One vector is turned by the same rotation once a step. Each row is the vector after some number of steps, and that number follows the row.
The counts run from 0 to 819.
77	102	123	101	85	79	90	89	93	101	91	110	117	120	96	100	96	126	95	85	101	109	95	128	104	107	81	129	112	90	93	75	104	71	104	107	98	99	117	111	120	112	98	91	128	89	74	103	110	115	87	107	91	103	98	99	95	110	108	102	120	108	106	63	83	85	109	70	92	109	76	77	115	99	96	108	78	86	95	106	88 -> 609
81	88	137	103	99	104	84	97	115	115	97	94	115	98	93	110	80	124	103	77	80	111	81	120	104	101	111	128	113	115	105	85	97	85	113	117	94	94	117	95	104	116	103	98	98	123	99	105	122	91	107	110	113	106	99	99	110	80	101	128	110	113	133	89	106	69	86	90	85	108	70	89	131	112	113	99	88	82	96	98	89 -> 434
72	100	123	123	87	109	75	99	110	113	101	111	115	104	102	112	89	95	84	100	77	117	72	129	111	104	100	107	99	98	87	93	104	75	92	98	93	78	112	92	122	117	95	93	103	108	91	103	94	115	97	91	101	99	90	82	92	98	97	130	100	108	132	75	112	85	110	73	95	114	75	87	146	113	116	112	102	99	93	107	107 -> 449
97	106	133	122	72	101	79	83	113	90	93	98	115	116	115	102	89	93	105	86	100	100	87	111	107	107	105	113	114	99	103	86	99	67	77	100	101	71	90	77	115	121	91	100	99	111	74	119	136	97	97	125	89	109	89	89	100	107	97	105	99	88	133	88	93	95	103	97	101	99	55	92	109	99	103	119	111	89	112	107	105 -> 9
102	122	114	115	96	82	61	96	99	103	114	112	105	129	101	94	100	92	113	101	87	109	90	126	94	124	100	94	100	94	89	83	97	66	101	109	104	103	92	75	99	108	115	86	118	105	84	100	119	102	90	109	90	105	93	89	84	88	97	115	106	82	130	100	95	104	119	109	65	92	76	114	118	117	113	83	91	82	114	108	117 -> 290
109	113	132	107	88	99	92	81	101	97	90	100	125	135	106	108	91	100	113	90	112	102	94	124	97	98	100	110	120	83	83	101	99	87	87	109	75	83	95	96	98	127	98	84	106	90	72	105	131	102	84	123	79	101	115	89	101	98	89	112	107	91	124	89	97	82	94	73	98	100	61	101	112	79	113	105	89	88	96	101	103 -> 216
106	122	118	105	98	83	70	85	87	98	118	113	110	130	93	92	95	105	118	92	99	106	106	129	97	120	97	109	100	98	95	90	103	69	114	115	93	119	107	89	101	109	112	73	126	83	82	103	109	105	93	104	85	104	94	97	91	93	104	107	119	90	104	88	84	104	114	83	59	90	71	104	115	104	114	85	97	74	104	112	122 -> 664
88	92	137	118	99	87	69	94	101	112	92	106	116	98	103	116	82	106	79	106	102	110	88	117	85	116	101	107	94	119	85	67	109	74	108	108	91	67	109	92	109	105	104	94	96	119	88	100	104	98	103	113	112	101	87	86	104	90	108	124	113	120	140	77	105	87	101	101	99	111	70	83	122	130	89	101	89	93	96	99	92 -> 192
107	113	128	109	98	96	70	92	84	103	108	99	123	102	101	100	81	100	124	91	104	102	100	121	89	117	112	103	94	115	88	73	111	89	126	121	93	95	108	93	97	118	107	81	110	95	80	119	115	79	99	119	95	99	99	109	108	83	101	119	130	101	125	76	106	96	97	91	66	91	69	89	123	109	116	77	102	75	100	111	110 -> 619
96	119	119	110	74	96	72	84	95	93	115	101	112	122	101	91	94	95	123	82	94	106	92	117	117	108	100	109	109	87	109	93	111	71	95	107	100	114	88	84	111	122	86	84	127	92	68	124	125	102	98	110	78	95	99	99	95	103	98	96	118	91	117	84	96	102	108	85	74	86	64	102	121	94	113	107	110	79	116	114	113 -> 605
89	104	134	123	96	98	73	93	94	115	100	114	117	108	93	107	81	103	74	107	96	103	91	113	84	112	104	103	93	121	85	81	109	72	100	108	97	65	117	104	119	111	108	87	108	106	81	104	96	98	89	99	97	105	90	83	101	103	105	118	113	111	140	67	91	90	97	86	93	113	75	88	114	121	79	104	108	88	104	105	97 -> 670
89	115	138	119	96	86	85	80	96	90	99	107	113	149	105	110	82	121	94	72	95	94	100	112	104	99	90	109	118	94	109	78	96	58	96	106	108	94	101	101	111	94	94	87	110	89	91	103	122	113	88	119	87	119	101	95	101	118	106	88	88	101	112	94	68	97	108	93	87	112	69	107	106	101	93	102	96	80	105	107	95 -> 220
73	90	123	112	78	79	83	105	100	115	80	99	115	112	94	110	96	110	84	87	99	123	76	113	92	106	96	105	100	88	69	89	101	69	90	97	99	86	84	107	113	113	92	103	109	104	75	91	111	122	91	116	94	102	108	81	92	105	89	110	107	103	138	74	105	88	111	70	108	112	77	81	125	109	98	108	80	91	89	107	77 -> 402
79	90	119	101	82	76	78	85	107	107	101	113	101	104	97	105	81	117	90	88	101	112	96	125	117	114	87	116	105	102	91	70	109	56	100	116	105	95	100	96	114	101	94	107	117	98	87	89	98	114	97	95	111	98	80	90	92	94	93	121	120	124	105	85	96	84	124	72	93	106	68	94	133	127	93	116	75	101	91	105	107 -> 446
100	114	117	116	102	83	60	75	78	87	117	97	114	112	110	104	79	123	107	97	107	83	109	116	102	123	96	108	111	113	100	66	109	76	122	112	99	99	109	93	92	102	114	83	95	87	91	115	111	96	98	114	96	103	90	120	109	95	122	107	118	107	116	95	97	98	105	96	68	95	79	89	123	110	107	77	96	78	100	95	107 -> 37
108	104	119	108	88	85	71	100	87	102	102	91	103	100	93	94	93	110	115	92	106	102	97	122	89	130	113	107	107	115	75	85	107	76	120	121	104	95	96	86	91	119	121	93	115	85	78	109	120	89	99	108	97	95	81	112	103	85	89	128	139	87	124	89	93	89	98	69	69	91	85	86	122	107	101	88	93	80	108	103	110 -> 724
104	117	129	110	90	96	80	81	94	82	85	112	114	137	106	116	84	106	104	108	104	86	92	127	103	105	78	101	113	78	78	99	93	74	96	101	83	92	89	91	91	119	108	84	98	73	86	92	118	118	72	115	87	102	101	93	90	104	90	126	100	87	113	100	105	86	102	57	102	100	81	97	129	82	111	98	83	91	104	98	110 -> 798
83	105	147	108	99	96	78	89	100	96	102	119	104	147	81	110	72	126	98	85	88	93	91	96	98	97	81	99	108	103	114	97	91	60	110	113	101	116	104	99	95	103	102	86	122	85	96	82	117	122	86	106	107	103	103	90	96	106	96	104	95	101	115	97	84	85	88	75	86	107	88	104	113	107	78	105	91	74	110	111	87 -> 372
102	109	120	105	83	93	67	71	92	91	107	112	119	116	112	110	78	98	118	106	110	94	109	121	117	112	99	96	112	95	81	96	115	85	102	117	77	104	98	88	94	119	99	81	93	78	72	103	103	107	89	110	95	85	99	112	106	84	101	123	125	109	111	99	114	81	102	62	81	88	65	96	137	104	117	101	87	102	92	97	121 -> 260
82	99	131	112	80	90	68	101	108	93	107	105	110	125	100	108	81	128	90	78	90	103	95	104	115	109	102	90	126	110	99	75	101	58	99	113	124	101	96	91	103	109	99	103	107	106	87	97	121	107	95	110	103	102	85	114	107	103	111	101	100	109	141	113	92	83	90	88	76	105	81	108	119	128	79	108	92	93	111	101	87 -> 535
98	119	108	105	93	72	62	99	91	87	109	105	109	122	107	95	95	113	111	83	98	111	101	124	107	130	97	99	106	97	80	62	103	56	108	115	121	104	87	87	100	102	108	99	117	92	79	104	113	98	95	113	97	102	82	108	92	90	106	103	118	99	124	102	95	103	121	94	64	99	81	105	119	124	99	80	78	88	105	106	107 -> 292
77	102	129	126	91	80	53	78	97	87	111	116	101	125	112	112	78	107	85	114	101	93	90	101	112	116	86	90	114	106	103	72	109	58	87	91	103	86	101	78	109	98	103	89	95	103	86	103	105	119	97	100	108	99	89	95	99	101	128	106	99	105	140	98	94	97	110	106	91	109	71	93	122	125	88	105	97	93	107	97	98 -> 684
101	110	119	105	100	77	78	90	78	99	99	108	119	110	97	101	81	120	92	92	106	101	106	130	94	117	95	112	103	111	72	60	105	69	113	121	103	92	114	109	109	102	115	92	120	85	78	106	101	97	84	105	89	107	82	103	100	100	103	112	126	112	111	80	90	86	117	76	77	106	77	93	115	117	83	89	85	92	97	103	107 -> 667
94	124	116	119	74	107	69	81	95	96	114	100	120	122	109	98	91	91	117	80	84	105	81	120	115	104	104	108	112	85	111	94	105	75	95	101	100	104	97	82	109	117	83	83	119	96	73	133	121	102	92	113	77	101	98	102	98	100	95	93	105	92	121	82	106	98	110	91	74	94	65	101	123	95	125	98	117	81	111	111	115 -> 604
77	92	137	107	82	96	67	98	116	100	105	105	108	125	96	110	85	131	93	73	88	109	94	103	113	105	105	102	126	115	100	86	100	64	103	112	121	103	108	93	106	106	94	103	100	106	95	94	124	104	102	109	111	99	86	121	106	94	110	105	107	110	139	104	87	84	86	88	75	106	80	94	122	122	89	111	93	94	105	99	79 -> 536
100	111	123	109	98	84	64	70	82	89	115	102	112	102	106	102	72	117	105	102	113	85	109	113	104	118	99	110	109	119	96	65	116	79	117	110	94	96	110	89	97	108	112	81	97	91	79	116	108	95	105	111	100	101	89	116	114	85	121	112	131	111	119	90	95	92	95	91	76	95	67	84	119	111	97	89	93	86	100	95	105 -> 38
74	96	115	105	101	85	58	84	99	98	115	98	108	106	105	113	87	116	107	94	93	110	93	121	111	118	94	102	107	103	100	82	102	84	118	106	93	114	96	77	94	101	103	88	90	106	101	103	107	111	103	111	111	99	106	110	107	74	121	116	107	113	126	98	119	95	107	102	79	106	71	88	142	113	141	80	80	85	89	97	100 -> 735
96	109	136	124	120	93	72	99	92	121	97	111	107	122	85	110	83	96	88	108	90	104	82	119	75	114	95	96	86	110	91	92	89	72	115	111	84	84	99	92	93	106	125	84	105	101	105	93	105	112	77	105	101	111	106	65	91	94	86	133	91	92	135	83	101	96	104	84	95	116	80	100	125	115	105	79	92	74	103	110	108 -> 136
90	119	125	116	93	104	72	104	81	116	97	99	114	111	90	103	87	98	93	100	83	103	77	121	85	111	100	105	95	96	83	104	95	83	112	105	94	90	94	100	101	123	107	87	117	87	88	107	103	111	74	104	83	102	103	83	89	106	78	124	105	78	128	69	104	88	97	59	90	109	91	90	133	96	110	91	100	75	112	109	104 -> 78
93	109	121	126	92	101	47	97	96	94	112	99	105	113	104	105	90	94	107	93	88	97	94	112	101	126	115	88	99	114	87	93	110	73	111	107	110	87	99	75	95	114	111	86	95	99	98	109	114	90	99	114	101	99	88	114	98	88	104	120	111	92	138	93	105	108	103	93	67	96	79	89	135	122	118	84	112	80	116	106	119 -> 244
75	95	116	105	90	86	80	77	106	118	112	113	110	116	97	105	95	104	100	96	97	116	88	133	111	102	97	117	100	89	90	105	105	78	94	102	72	98	109	92	114	104	104	78	109	96	90	95	96	118	92	91	97	102	110	83	91	88	100	124	109	109	104	76	97	85	123	75	93	107	62	92	142	95	133	100	82	89	79	98	113 -> 17
95	130	115	122	86	103	63	88	82	100	113	107	121	111	111	94	90	100	103	100	81	98	89	126	106	109	108	107	113	92	96	88	103	78	90	99	100	95	104	90	112	112	97	79	124	91	70	134	108	101	81	106	69	104	93	100	98	111	104	97	104	90	133	79	99	98	108	86	68	96	73	101	119	97	117	94	115	84	109	105	112 -> 126
83	113	130	121	108	105	75	87	97	112	101	110	108	114	93	106	85	113	89	100	68	98	77	132	99	98	83	131	105	95	112	91	85	81	102	97	89	92	112	89	110	110	118	85	112	105	108	111	113	119	78	97	92	123	100	71	91	103	99	120	88	91	119	79	96	86	103	92	96	120	81	92	128	95	115	98	101	71	107	105	108 -> 764
106	101	130	99	107	68	83	84	83	102	94	106	112	120	90	105	85	118	103	91	120	103	102	115	81	113	89	114	89	108	85	61	103	64	122	121	93	99	101	101	95	100	112	91	121	94	79	99	115	97	96	122	103	103	102	88	103	90	102	110	125	112	116	85	95	95	108	97	84	99	64	93	104	122	86	84	70	80	96	107	92 -> 85
70	98	122	115	94	80	57	84	100	100	108	105	101	130	97	117	86	114	96	93	90	105	83	103	109	112	79	85	106	89	111	91	93	65	103	90	95	115	74	88	92	95	94	97	96	93	106	95	108	138	94	114	106	108	118	90	93	92	103	107	90	99	124	105	110	101	116	87	92	107	76	96	135	111	122	92	81	79	102	97	96 -> 255
97	116	117	113	92	92	86	82	99	94	81	94	116	112	113	110	89	104	115	85	92	102	85	138	111	103	87	129	117	79	92	87	87	77	95	103	89	85	88	87	98	116	98	97	98	95	91	115	124	108	80	119	85	113	100	82	93	103	83	119	99	90	105	81	107	90	117	80	105	109	67	86	127	85	132	95	88	84	96	103	113 -> 65
98	99	131	106	99	80	89	78	106	113	104	118	103	107	91	98	78	113	93	103	105	106	91	125	101	111	88	126	94	110	108	71	95	60	100	123	90	89	112	92	109	105	112	99	123	99	84	101	110	105	98	89	107	104	83	62	97	92	98	127	121	114	108	84	86	76	114	86	96	105	67	101	115	124	80	107	78	93	98	104	112 -> 819
